[[-0.12  0.06]
 [-0.88 -0.78]
 [-0.24  0.55]
 [-2.03  0.09]
 [-1.33  1.05]
 [-0.70  0.69]
 [-0.80  1.57]
 [-3.88  3.41]
 [ 4.88 -3.51]
 [-2.86  3.08]
 [-1.61  2.38]
 [-1.38 -0.71]]
->
[[ 0.06 -0.12]
 [-0.78 -0.88]
 [ 0.55 -0.24]
 [ 0.09 -2.03]
 [ 1.05 -1.33]
 [ 0.69 -0.70]
 [ 1.57 -0.80]
 [ 3.41 -3.88]
 [-3.51  4.88]
 [ 3.08 -2.86]
 [ 2.38 -1.61]
 [-0.71 -1.38]]

[[-2.84 -0.79  2.20  2.84  1.91  2.10  2.14 -1.71 -0.57 -0.93  2.04 -0.94]
 [ 0.46 -1.60  2.97  2.17  1.91  2.24 -0.21 -2.43  0.13 -1.67 -0.07  0.38]
 [-1.31 -0.21 -0.12  1.33  1.91 -2.05  3.13 -1.29  0.87  0.04 -2.69  0.11]
 [ 3.60 -0.54  0.61 -2.82  1.91 -0.83  2.06  0.48  1.93  0.82  0.42  1.50]
 [ 1.56  0.17 -2.31  0.94  1.91 -0.60  0.29 -2.09 -0.06  3.04 -2.28 -0.85]
 [-2.06 -0.96  3.45 -4.43  1.91 -0.72 -1.61  1.83 -0.05  2.11  0.33 -0.70]
 [ 1.48  1.55 -2.77 -1.99  1.91  1.27  2.75 -1.31 -0.89 -2.06  1.83  3.14]
 [-2.54 -1.83  0.13  3.34  1.91  0.78 -1.44  1.46  0.86 -3.10 -1.91 -1.25]]
->
[[-0.79  2.20  2.84  1.91  2.10  2.14 -1.71 -0.57 -0.93  2.04 -0.94 -2.84]
 [-1.60  2.97  2.17  1.91  2.24 -0.21 -2.43  0.13 -1.67 -0.07  0.38  0.46]
 [-0.21 -0.12  1.33  1.91 -2.05  3.13 -1.29  0.87  0.04 -2.69  0.11 -1.31]
 [-0.54  0.61 -2.82  1.91 -0.83  2.06  0.48  1.93  0.82  0.42  1.50  3.60]
 [ 0.17 -2.31  0.94  1.91 -0.60  0.29 -2.09 -0.06  3.04 -2.28 -0.85  1.56]
 [-0.96  3.45 -4.43  1.91 -0.72 -1.61  1.83 -0.05  2.11  0.33 -0.70 -2.06]
 [ 1.55 -2.77 -1.99  1.91  1.27  2.75 -1.31 -0.89 -2.06  1.83  3.14  1.48]
 [-1.83  0.13  3.34  1.91  0.78 -1.44  1.46  0.86 -3.10 -1.91 -1.25 -2.54]]

[[ 1.83  2.17 -4.80  5.26]
 [ 0.55  2.53 -2.95  0.88]
 [ 0.64 -0.20 -1.34  0.23]]
->
[[ 2.17 -4.80  5.26  1.83]
 [ 2.53 -2.95  0.88  0.55]
 [-0.20 -1.34  0.23  0.64]]

[[-1.24  0.11 -1.19 -0.86  0.01  0.43  0.09  0.20  0.27 -0.30  0.35  0.24
  -0.29]
 [-4.97 -0.20  0.58 -1.10  0.17  1.20  0.03  0.72 -0.27 -0.31  0.75 -0.23
  -0.11]
 [ 0.90 -0.16  1.29  0.14 -0.50 -0.97 -0.91 -0.73 -0.26 -0.23 -0.48 -0.09
   0.99]
 [-1.64  0.50 -1.82 -0.84 -0.30  1.03  0.72  0.83  0.61 -0.33  0.79  0.44
  -0.04]
 [-0.48  0.30 -1.36 -0.21 -0.46  1.02  0.85  0.99 -0.40  0.05  0.14  0.45
   0.50]
 [-1.21 -0.56  0.38 -1.19 -0.80  1.06 -0.11  1.09 -0.74 -0.67 -0.33  0.88
   1.60]]
->
[[ 0.11 -1.19 -0.86  0.01  0.43  0.09  0.20  0.27 -0.30  0.35  0.24 -0.29
  -1.24]
 [-0.20  0.58 -1.10  0.17  1.20  0.03  0.72 -0.27 -0.31  0.75 -0.23 -0.11
  -4.97]
 [-0.16  1.29  0.14 -0.50 -0.97 -0.91 -0.73 -0.26 -0.23 -0.48 -0.09  0.99
   0.90]
 [ 0.50 -1.82 -0.84 -0.30  1.03  0.72  0.83  0.61 -0.33  0.79  0.44 -0.04
  -1.64]
 [ 0.30 -1.36 -0.21 -0.46  1.02  0.85  0.99 -0.40  0.05  0.14  0.45  0.50
  -0.48]
 [-0.56  0.38 -1.19 -0.80  1.06 -0.11  1.09 -0.74 -0.67 -0.33  0.88  1.60
  -1.21]]

[[ 1.26  2.43 -0.80  1.04 -0.98  0.76 -1.08  0.33  0.16  0.56]
 [-4.32  0.25 -0.18  3.53  1.82 -1.18 -0.82 -1.48 -0.18 -0.17]
 [-2.66  1.38 -1.30 -0.50  1.04 -0.20 -2.75 -3.14  0.04  2.78]
 [ 0.02 -1.59  2.76  0.47  0.18 -1.45 -0.87 -1.40 -1.68 -1.56]]
->
[[ 2.43 -0.80  1.04 -0.98  0.76 -1.08  0.33  0.16  0.56  1.26]
 [ 0.25 -0.18  3.53  1.82 -1.18 -0.82 -1.48 -0.18 -0.17 -4.32]
 [ 1.38 -1.30 -0.50  1.04 -0.20 -2.75 -3.14  0.04  2.78 -2.66]
 [-1.59  2.76  0.47  0.18 -1.45 -0.87 -1.40 -1.68 -1.56  0.02]]

[[ 0.43 -0.28  0.58  0.43  0.11  0.00]
 [ 1.65  0.75 -0.81  3.05 -2.89 -0.60]
 [-0.72  0.65 -0.14  2.43 -2.48  0.47]
 [ 1.17 -0.09 -1.26  4.82 -3.82 -0.46]
 [ 0.77 -2.24 -0.72 -0.91  0.59 -0.64]
 [-0.37 -0.33 -0.11  2.24 -1.94  0.39]
 [-0.88 -2.14 -0.34 -0.18  0.00  0.55]
 [ 0.48 -4.78 -1.99  1.52 -1.49 -0.75]
 [-1.45  5.35  1.81 -1.24  1.61  0.43]
 [ 0.67 -5.85 -0.29 -0.50  0.90 -0.19]
 [-0.12 -3.54 -0.34 -2.89  2.97 -0.54]
 [ 0.86 -0.62 -1.44  0.24 -0.04 -0.12]]
->
[[-0.28  0.58  0.43  0.11  0.00  0.43]
 [ 0.75 -0.81  3.05 -2.89 -0.60  1.65]
 [ 0.65 -0.14  2.43 -2.48  0.47 -0.72]
 [-0.09 -1.26  4.82 -3.82 -0.46  1.17]
 [-2.24 -0.72 -0.91  0.59 -0.64  0.77]
 [-0.33 -0.11  2.24 -1.94  0.39 -0.37]
 [-2.14 -0.34 -0.18  0.00  0.55 -0.88]
 [-4.78 -1.99  1.52 -1.49 -0.75  0.48]
 [ 5.35  1.81 -1.24  1.61  0.43 -1.45]
 [-5.85 -0.29 -0.50  0.90 -0.19  0.67]
 [-3.54 -0.34 -2.89  2.97 -0.54 -0.12]
 [-0.62 -1.44  0.24 -0.04 -0.12  0.86]]
